A state moves one step at a time under one of 8 hidden systems, and each row is a state written as 20 numbers. Each run below is a few steps of one system.
J_774, run 1 (8 x 20):
[[ 10  13 -21  31 -17   9  35 -14 -27  -6   5   3   7 -47  -1 -27 -31  24
  -33  24]
 [-35   3 -15  30 -23 -10  -6   6 -26 -20  55  37  12  12  20   8 -24 -24
    5  16]
 [-26  20  38 -37   1  -1  22 -12  24  14  28  41  -1  19 -15  22  19  -5
   27   9]
 [ 30  -6  29  17  24  12  23  13  20   5 -32  23   8   3  -3 -14  20  34
   47 -27]
 [ 36 -24 -30  23  -6 -23  -9   5 -26  13 -36 -14 -35  31  -6  12   4  -5
   20 -18]
 [-45  11 -14 -10 -18   4 -17 -34 -20  12 -28 -48  -3  24  -9  -8  18  -4
  -12   7]
 [-27  -7  23  -2   6  10 -49  20  40 -22  -9 -21  29 -16  24  -5   5   1
  -34   0]
 [ 39 -17   8 -22   9   8  19  22  26 -12  10  -5 -16 -34   1  23 -30 -26
  -43   3]]
J_384, run 2:
[[-63  29  41   3   2 -13 -14  28  34   3  18  67  28   4  25  32 -13  -7
   -5  22]
 [ 11  23  32 -11  38  12  61  24  22  32 -40  47 -11   9  -8  31 -12   1
   33 -15]
 [ 23   5 -50  25  36  -7   0  10 -43  31 -50   4 -12  27 -18 -13 -16  13
   52 -24]
 [-18   1 -34 -10 -14 -52 -69 -12 -22  31 -14  -8 -27  35 -17   7  21  10
    4  15]
 [-39   7  39  -1 -25 -14 -24  -3  37  15 -57 -16  -8   0  13  15  25  17
  -50  17]
 [ -6 -15  15  20  15  23   8  44  23 -17 -51 -16   3  -6  36  30 -36 -33
  -38 -17]
 [ -7  12 -45 -33  38  17  12  15 -25   8   8 -12  -4  -7 -13  16 -60 -47
  -18   3]
 [-21  38 -30 -22  29 -14 -24  -1  -9  23  23  29  21 -40 -24 -26 -31  31
  -15  33]]
J_4, run 3:
[[-31  27  -2  30  -9 -14  -3   7  -7  10 -11  35  13 -20  11  -7 -20  23
  -20  29]
 [-23   9  14  25  -3  -4  22  22   1   6 -16  37  -7  18  21  32 -24 -22
    0   4]
 [-27  24   3 -12  20  19  34  -6  -8  23 -28   9   2  19 -11  10 -10 -11
   25  -7]
 [-13  18 -16  -6  33 -14 -31  14  -1  28 -36  11   3  10 -12  -6  -7  18
   16  -2]
 [ 11   5  -5   3   2 -25  -8  13   5  25 -46   4 -28  -4  -3  18 -12   5
  -28   9]
 [-26  11 -13  20  -6  13  12   1 -16   3 -36 -18   1  -5  11   0 -23  -8
  -29   7]
 [-34  11 -11  -8  17   9 -16  18  -2  -3   1   1  14   0   9  13 -32 -30
  -15   5]
 [ -6  22   7 -28  25   3  15  12  17  15   0  24   4 -22 -11  10 -27  -2
  -16  14]]
J_929, run 4:
[[ 28 -23  21  16  -2  14  16  17  20 -15 -23  -5  -2  -8  14   6   0  -3
   -7 -15]
 [ 15 -12 -23   1   2  18  23  -4 -25 -16  19 -16  -1  -2  -2   0 -23 -25
    2 -10]
 [ -9   6 -10 -23  -1   6 -18 -21  -3 -12  41 -13  18 -17 -15 -20   2   5
   -9  12]
 [ 16 -10  33  -3  -9 -11 -12   7  33  -7  15  18   1 -18   5   1  15  17
  -14   8]
 [ 27 -13  17  21 -12   9  46   2  -1  -8   0  21 -12   4   4  12  -4  -7
   12 -10]
 [ -4  -4 -20   5   0  19  10 -23 -31 -13  29 -12  15  16  -8 -17   2 -11
   34 -11]
 [ -3 -10   3 -26  -2  -9 -42 -12  12  -4  23 -15   3   4 -15 -12  28   7
    5   0]
 [ 26 -15  29   5 -13  -3   3   6  29  -2 -26  -6 -15  -8   7   7  19  13
  -19  -2]]
J_909, run 5, 8 rows:
[[ 15  -6 -10  20  -9  -7  28   1 -21  15 -29   7 -27  21  -2  20  -9 -12
    9  -7]
 [-30  10 -14  -4   7   9  -7 -17 -19  12 -23 -22   8  27  -9  -8  10  -1
   23  -9]
 [ -9  -5  15 -19  16  -9 -47  15  32   6 -18  -9   4   5  -1   5  16   4
   -8  -3]
 [ 22  -6   9  -4   8   9   7  16  22  -2 -25  -9  -9 -30   2   6 -16   1
  -38   2]
 [ -5   4 -31  21  10  15   5   6 -26 -12   6  -6  18 -19   4 -17 -38  -4
  -10   3]
 [-29  15 -16 -18   0 -11 -22  -6 -11   1  43  21  10   3  -7   5 -16 -11
   -2  20]
 [ -7  17  35  -8  -5  -8  18  -1  26  11  10  41   0 -10  -5  10   8  18
    0  15]
 [ 25  -6   6  36   0  -4  30  17  -7   4 -21  33 -12   5   7   7 -10   8
   21  -9]]
J_2, run 6, 8 rows:
[[  8   6 -14  27 -19  -9   7 -30 -24  19 -41 -17  -8   3 -15 -31  22  43
    8   3]
 [-43  -8   4  37 -25 -16 -41  16  -1 -11 -19   0   7  27  33  13   0 -14
  -15   6]
 [ -9  -5  18 -42   1  18  19  -3  21   1 -10 -27 -17  12  -5  33  -1 -42
  -21  -7]
 [ 10   7   4  -7  40  35   5  14  18 -11 -13  -9  33 -38  -1 -28 -19  15
   -5 -10]
 [ 29  -4 -35   2  12 -26 -23  22 -13   0  26  25  -6 -20  -5   2 -36  -2
  -10  13]
 [ -4  18  -8   0 -29  -7  38 -33 -25  14  12  10 -18  -8 -20  -3   2  13
   -8  24]
 [-39  13  29  28 -13   3   3   4  10  -7   3  35  23   8  19  -2   8  11
   12   8]
 [ 11 -11  17 -15  10  -6   5  13  14   6   2  19 -17  33  -2  30  10 -24
   30 -16]]
J_909, run 7 (8 x 20):
[[-17  28  -7 -31  17  18   2 -33   0  10   4 -18  26 -29 -28 -41   8  37
   -2  13]
 [  9 -12   9  31  -9 -30 -51  29  19 -16  12  31  11 -17  25  -7  -1  22
  -17  12]
 [  3   1   5   4 -29   1  53  -6  -9   0   5  11 -30  -4   4  35 -26 -33
  -35  16]
 [-35  20  -5  15  15  32  24 -11 -20  -4   6  12  36  15   0 -21  -6   2
   49 -12]
 [ 10  -9   0 -25  15 -34 -43  16  17  15  15  27 -16  26 -12  19  14  -1
   25  -5]
 [ 23   4  22 -10 -12  -3  35 -17  16  22 -39  -8 -27 -11 -16   4  20  23
  -14   6]
 [ -5 -12 -18  51  -3  10 -17  10 -18 -14 -33 -17  17   7  22 -20  -9   8
   10 -16]
 [-24  -6 -17 -30  -1  -6 -30   3  -6  -1  13 -23 -10  20  -5  24 -13 -42
  -19   4]]
J_301, run 8, 8 rows:
[[ 30 -19 -20  28 -14 -18 -15 -10 -23  -1   2   0 -11  19  -6 -14  20  17
   33 -11]
 [ -7 -13   1  -6 -29  -1  -7 -29  -8  -1  -9 -40 -16  26  -8   1  35  -7
    3  -5]
 [-10 -17  20 -12   8  22 -29   6  28 -20  -8 -36  19   1  10  -6  18  -5
   -3 -17]
 [ 35 -23  -7 -17  24  14  -7  22  15 -15   8 -17  -2 -15   0   7 -20 -23
  -14 -16]
 [ 19   4 -22 -10   9  21  22 -12 -18 -10  22 -15   6 -30 -17 -20 -23   1
  -12   4]
 [ -5   4 -13   5 -14  -9 -15 -15 -11 -14  51  13  16 -19  -2 -20  -4  15
   -8  19]
 [  4  -6  26  -5 -28 -12  11 -11  12  -8  39  27 -10   1  -3  13  16   0
    1  13]
 [  6  -7  28  13  -7  19  31  -7   8  -9   4  18   7  14   3  -2  22   2
   37 -16]]
J_774, run 9, 8 rows:
[[-24  15 -18   7  -7  -1   5  -5 -22 -13  64  37  21 -11   2  -7 -28  -9
    3  21]
 [ -9  15  27 -11  -2 -13  14  -3  14   9  38  60   4   6  -9  10  10  13
   29  11]
 [ 26  -5  32  22  -2  -2  35   0   8  12 -20  34 -11  17  -4   3  25  25
   47 -16]
 [ 13 -17 -12  26 -10  -7   2  -6 -22  13 -42 -15 -23  48  -2   5  22  -3
   41 -23]
 [-28  -3  -8 -12  -6   0 -40 -17  -4  12 -39 -49  -7  33  -5  -3  30  -3
    0  -7]
 [ -9 -12  15 -13   6  11 -40  10  35 -13 -30 -43  12 -18  12  -5   6   3
  -45  -1]
 [ 25 -19  -5 -10   7  18   5  20  15 -23   9 -26  -2 -42   9   6 -36 -24
  -56   4]
 [ -3  11 -32 -14  10  21  23  -6 -25 -16  54   3  16 -31  -9 -10 -48 -21
  -15  15]]
J_772, run 10:
[[-36  12  19 -45 -14  -8 -13 -13  24  19 -23 -24 -21   8  -8  34  11 -23
  -45  19]
 [-11   5  26  22  22  31   4  30  35 -18 -32  -1  38 -39  26 -13 -22  15
  -27  -5]
 [ 22  -8 -30  12  15  -1  17  32 -19 -10  23  27 -14  -1  12  30 -56 -46
   -3  -2]
 [-32  42 -12 -36   9   6  32 -34 -20  26  28  20   7  -5 -33  -5 -12   3
    8  24]
 [-11  15  13  21   7 -30 -44  15  18   7   5  49  22 -10   6 -20  12  49
   14  15]
 [ 24 -16  26  25 -29 -26  30  10   6  12 -25  30 -41  27   8  38  13  -6
    7  -2]
 [-23  11  -8  15   8  30  34 -21 -25  12 -50 -25   7  27  -9 -12   8   2
   37 -20]
 [ -9  -7 -28 -20  35 -12 -71  21   2  11 -20 -22   4  21  -7  -3  -3  -5
   11 -13]]
J_2, run 11, 8 rows:
[[-18  14 -16  13  15  16  25  -9 -35  -2  34  37  20  29  -4 -10  -5  -8
   73 -14]
 [-12   8   0 -30  10 -22 -39 -20   0  25  11  11  -2  38 -29 -12  47  21
   56  -6]
 [ 19 -21  29  15  -9 -20 -27   4  26  15 -63 -17 -19  21   0  -3  49  35
   12 -17]
 [  5 -32 -11  37  -9  13 -15  23  -9 -15 -58 -46 -11  21  28  13  -9 -30
  -15 -27]
 [-33   1 -29 -34  10  27 -16  -5 -12 -14   4 -61  13  -5   1   1 -30 -46
  -39  -1]
 [ -3  15   9 -43  20   7 -17   7  37  -6  29  -2  21 -63  -9 -13 -23  13
  -57  26]
 [ 52  -1   9  18  -5 -15  36  22  11  -4  26  55 -11 -54   3   4 -36  16
  -29  22]
 [ -1  14 -20  39 -20   4  65 -17 -50  -1  36  49  -5   7  -2   1 -27  -6
   33  11]]
J_301, run 12, 8 rows:
[[ 51 -28  20  39 -22 -22   6  33  21 -14  -6  27 -22 -24  25  15  -9   8
  -29   5]
 [-13   3 -13  28 -22  32  69 -24 -45 -12   3  -6  -3  19   7   8 -20 -33
   14  -7]
 [-56  23 -14 -28  19   6 -40 -18 -10   5  33   5  35  23 -14 -20   8  -2
   37   5]
 [ 38  -8  32 -35  11 -38 -34  18  50  22  -5  26 -23  -8 -15  17  24  25
   -9   5]
 [ 43 -18  16  49  -9  19  52   9   1  -9 -51  -4 -12 -15  14  -5  -3  15
   -4 -17]
 [-35  -4 -48  30  -6  18  -8 -12 -59 -17  12 -28  15  32   9 -10 -22 -35
   20 -11]
 [-35  16  -2 -73  12 -11 -43 -18  20  18  26 -12   0   6 -30   8  13 -11
  -14  20]
 [ 36  -6  48  -2  13  -1  -1  29  62  -4 -17  22   8 -49   9  -4   5  38
  -28   5]]
J_384, run 13, 8 rows:
[[  3 -17   5 -26  -3   9 -23  -6  13 -34  81   1  24 -14  -3  -9   3 -15
    4   2]
 [ 30   1  32 -16  -9  19  45 -24  20 -12  42  13   7 -33 -17 -15  18  20
    3   4]
 [ 35 -21  -2  44 -12  18  27  -8 -15 -31  28  12  16  -5   7 -26   3  13
   38 -18]
 [  5 -16  -9  -7 -23  -2   4 -33 -21 -13  56  -3  -7  33 -15  -1  28 -19
   42  -9]
 [ -8  -2  27 -16 -13  18  -4 -38  15  -7  13 -24  16   5 -14 -29  55  25
   24  -8]
 [ 42 -41  26  13  -8  13 -13  11  29 -31   2 -21   3  -4  15  -8  27   4
    6 -25]
 [ 28 -28  -9 -13 -18  22  27 -21 -14 -24  22 -44 -16   2  -7   5   2 -32
   -8 -13]
 [-16  -1 -17 -11  -4  28 -14 -26 -13 -30  45 -34  33 -19  -3 -37   0  -1
   -9   5]]
J_4, run 14, 8 rows:
[[ 53  -4 -27 -23  16  -9   5 -10 -11  17  -1 -12 -22 -27 -31 -18  -6  21
   -5   1]
 [ -3  -4 -28  31 -32 -20 -24 -16 -30 -11  18  -7   0 -14   5 -20  -5  16
  -24  21]
 [-31  -8  26   5 -34  -2  -2   0  11 -21  26   8   3   9  21  23   1 -27
  -22  13]
 [-10   5  36 -11  15  34  31  -1  27 -14  10   9  25  -2   2  -2   5  -5
   18 -12]
 [ 31  -5 -10  -2  34   4  -1  14  -4   3   6  18   7   1 -12 -12  -5  10
   43 -19]
 [ 25  -2 -20  -6 -10 -25  -1 -17 -19  18   6   4 -29   9 -23   3  10  11
   11   6]
 [-20   0   3  17 -32  -8 -16 -21  -4  -3  -8 -13   1   5   4  -9  23  16
  -10  11]
 [-10 -18  24  10  -8   8 -14  15  24 -19 -11 -11   6  11  23  14   6 -18
   -9 -12]]
J_772, run 15 (8 x 20):
[[ 31   1  18  16   8  14  52  18  11  -8   6  39   1 -35   6   7 -34   1
  -11   2]
 [ -4  16 -38  21   3   1  31 -11 -50   6  28  30   2   7 -12  -9 -26  -3
   36   4]
 [-32  20  -3 -20  -4 -27 -33 -21  -6  26  18  25  -3  26 -21  -3  26  18
   28  16]
 [  7  -6  46  11 -11 -17 -13   8  41  12 -39  15 -10   7   6   7  40  34
    3  -4]
 [ 27 -22  -1  38  -1  14  26  15  -9  -5 -57 -21 -16  15  14   7  -4 -10
   12 -29]
 [-21   3 -40 -20  20  19  -6  -8 -32   5 -17 -49   2  22 -10   1 -21 -33
    4 -14]
 [-23  11  -4 -45  23  -4 -52   9  27   6   5 -16  13 -25  -9  -3 -10   2
  -40  16]
 [ 19  -5  26  15 -11  -5  11  26  32 -14   5  26   0 -46  21  14 -24   5
  -51  20]]
J_929, run 16 (8 x 20):
[[ -1 -14  24  32  -7  -2 -21  20  28 -18 -20   2  12 -10  26  -6   8  16
  -12  -4]
 [ 16 -13  -4  -4  -3   5  27  10  -3  -4   2   1 -22  13   5  31 -20 -40
   -5  -8]
 [-17  17 -15 -14  12  27  13 -26 -15  -4  13 -17  23 -12 -16 -26  -3   7
    8   2]
 [  9 -10   4  -3  10 -18 -46  19  21  -9  23  14  12 -14   5 -10   3  13
   -6   5]
 [ 28  -2  17   0 -16 -10  35  -2  10  10  -9  18 -29  -5  -6  21   0   1
  -10   7]
 [-15   2  -6  34  -7  22  26 -13 -24 -15   1   0  20   8   8 -18  -4   2
   24 -10]
 [-11 -10 -10 -23   8  -7 -37   0   0  -7  31  -3   3  21  -8   3   7 -18
   17  -4]
 [ 12   1  23 -24  -1  -3   4 -10  25  14 -22 -10 -13  -7 -16   1  24  20
  -11   3]]

Name the system that made each run.
run 17, 2 rows:
[[-61  26  18   2   2  47  32 -22  -4  -8 -14 -15  35  10   4 -14   3  -8
   13  -6]
 [ 15 -13   7 -20  46   4 -40  35  32 -11  15  13  23   0   2  -1  -5  -3
   27 -23]]
	J_384
run 18:
[[ 23 -15  -1  52  -2   2   1  13  -9 -13 -11  21  12  -2  17 -23   0  26
   27 -12]
 [ -1 -12 -16  -5 -23 -26  -5 -11 -21  11   7  -1 -35  38  -7  28   6 -26
    8   0]]
	J_774
run 19, 2 rows:
[[-68  26  49  15 -24  14  15 -19  17   9 -33   7  20  23  12  -2  34  17
    8   7]
 [ 12 -21  18  16  36   4 -26  48  27  -8 -31  16  11  25  23  14  -1  -9
   38 -36]]
	J_772
run 20, 2 rows:
[[ 15   4  26 -14  -6 -14  17 -13  10   5  49  49  -2   8 -19   0  26  16
   44   3]
 [ 26 -13  17  29  -8  -4  13 -10  -3   4 -15  16  -6  30  -4 -13  43  29
   61 -23]]
	J_2
run 21 (2 x 20):
[[ 10  -8  20  10  -1   5  22  -8  -1  10 -22  10 -10  38  -6   2  31   8
   55 -24]
 [ 20 -13 -15  -6  18  -1 -21  -5  -6  18 -41 -26 -12  26 -15  -9  21  10
   32 -25]]
	J_772
run 22 (2 x 20):
[[ -1 -19  14  -2 -13  13  -3  -4  12  -8 -33 -44 -11  13   7  11  16 -15
  -17 -12]
 [ -7 -10  -2  -9  21  29 -13  15  11 -22  -3 -32  23  -9  10  -6 -18 -23
  -14 -15]]
	J_301
run 23, 2 rows:
[[-34   7  20  21  -6   1  -6   1   4   2  -5  26  16  27  11   1  12   5
   30  -2]
 [  5  -3   6 -12  14 -14  -9  14  10  19 -23  10 -16  31  -5  23   8 -10
   25 -13]]
	J_301
run 24 (2 x 20):
[[-15   4 -26  25 -15  -9 -32 -11 -22  -8  11  -9  18 -20   3 -30  -8  22
  -18  20]
 [-20  -1  21   0 -33 -16 -11   3  15 -12  30  21  -1  -6  14  19  -1 -12
  -29  24]]
	J_774
run 25 (2 x 20):
[[ 40 -21   9  26 -11  -8  26  27   6 -14  11  31 -17 -17  17  20 -23 -11
  -14   2]
 [ -9  11 -23  10  -6  24  51 -25 -43  -6  27   2   6  11 -10  -7 -17 -19
   27  -3]]
	J_2
run 26 (2 x 20):
[[ 55 -30 -36   5 -21 -26 -39 -12 -19 -27  73  -2  -5 -31 -10 -31   2  17
  -10  15]
 [ 18 -16  28  -8 -60   7  40 -50   1 -24  58 -10 -14 -12 -11  -3  35  -3
  -16  16]]
	J_301
run 27 (2 x 20):
[[ 57 -33  25 -15 -18  22  24 -32  21 -17  -9 -58 -11 -25 -18 -25  40  21
  -17 -14]
 [ 26 -44 -32  29 -12  18 -44  -4 -21 -54  39 -49  24 -10  14 -40   2  -6
   -1 -20]]
	J_4
run 28, 2 rows:
[[ 28  -5  12 -22  15  10   6   6  23 -14  38  18  10 -38 -11 -12  -9  10
   -9   6]
 [ 38  -8 -10  24  -8  -8  22  -4 -14  -8  30  31  -5 -15  -6 -12  -8  18
   13   5]]
	J_2
run 29:
[[-28  -7 -28   0   5   1 -30   9 -24 -11  25  -5   5  31   9  15 -18 -41
   14  -7]
 [ -4  18  14 -59  22   2   5 -10  24  23   2   0  -6  -9 -31   7   6   1
   -7   8]]
	J_301
run 30, 2 rows:
[[ -1   1  24 -45  10 -31 -25  16  33  19  30  43 -17  29 -12  38  17 -14
   24   4]
 [ 22  11  24  12   5  13  47 -18   2  29 -60   3 -13   6 -18 -11  31  39
   30 -15]]
	J_929
run 31, 2 rows:
[[-21   9  56 -13 -21 -29 -12  -1  50  32 -53  12 -25  19  -2  31  46  25
  -17  11]
 [ 10 -15  18  45  13  33  16  20  11  -7 -88 -36   8   0  26 -10   0  10
   -2 -33]]
	J_4
run 32 (2 x 20):
[[ 38 -14  18  35 -32  22  88  -6  -7 -21  -1   8 -19 -18  14  17 -17 -16
  -16  -2]
 [-33  15 -49  14  14  32   9 -24 -58 -15  37  -5  37  22  -8 -35 -20 -17
   51 -13]]
	J_772
run 33 (2 x 20):
[[ -5 -20  19  17 -37  24  25 -46 -17 -19   8 -31   4  43  -3 -19  57  -1
   50 -24]
 [  8 -37  18 -17  -1  23 -37 -16  19 -30  15 -54  17  28  -1 -18  50 -12
   32 -34]]
	J_384
run 34:
[[  5 -33 -42  23   2 -16 -57  14 -30  -6 -21 -32 -12  51  10   5   3 -24
   32 -28]
 [-30   5   2 -61 -11 -12 -36 -29  15  19  -8 -49 -23  12 -24  14  26 -14
  -38  18]]
	J_384
run 35, 2 rows:
[[-24  28  33 -27  -9  -5  63  -6  10  28   7  50 -30  28  -9  56  -2 -32
   11  15]
 [-18  28  22   5  46  31  34   8  11  20 -39  29  30  10  -7 -15   5  26
   63 -23]]
	J_2
run 36:
[[ -7   1  -4   3 -14 -31 -45   3   4   9  -5   2  -6  -6   0  -4  10  19
  -21  17]
 [ -2  -6  30   9 -22   2  21   9  19  -7 -19   1 -11  -4  16  23   0 -13
  -27   5]]
	J_301
run 37 (2 x 20):
[[ -1  18 -20 -29  24 -27  -2  30   2  28   3  41 -24  -5  -8  41 -48 -23
  -20  20]
 [-31  48  -2   8  12   4  35 -13 -14  32 -16  39  13 -19 -16 -15 -18  34
    3  24]]
	J_929
run 38, 2 rows:
[[  4   1 -38 -18   8   7   9 -17 -32   1  21 -19  -3   0 -20  -8 -21 -17
    3   2]
 [-25  12   6 -11  -2  -2 -27 -17   7  -2  29   9  22  -9  -8 -23  17  23
    5  14]]
	J_909
run 39, 2 rows:
[[-21   4  -6  12  22  28  42  13 -21   5 -27   5  -6  51  11  30 -21 -51
   42 -30]
 [-20  18 -35 -48  51   1 -41  -9 -13  32 -12 -19  10  24 -38 -17   5   5
   39 -12]]
	J_384
run 40, 2 rows:
[[-58  18 -39   3   4 -29 -43  14 -34  24  -9  18 -11  52   6  30 -24 -35
   13  10]
 [-35  32  30 -59  11   2   8 -20  31  42 -51 -16 -14  11 -26  19  23   7
  -16   8]]
	J_2
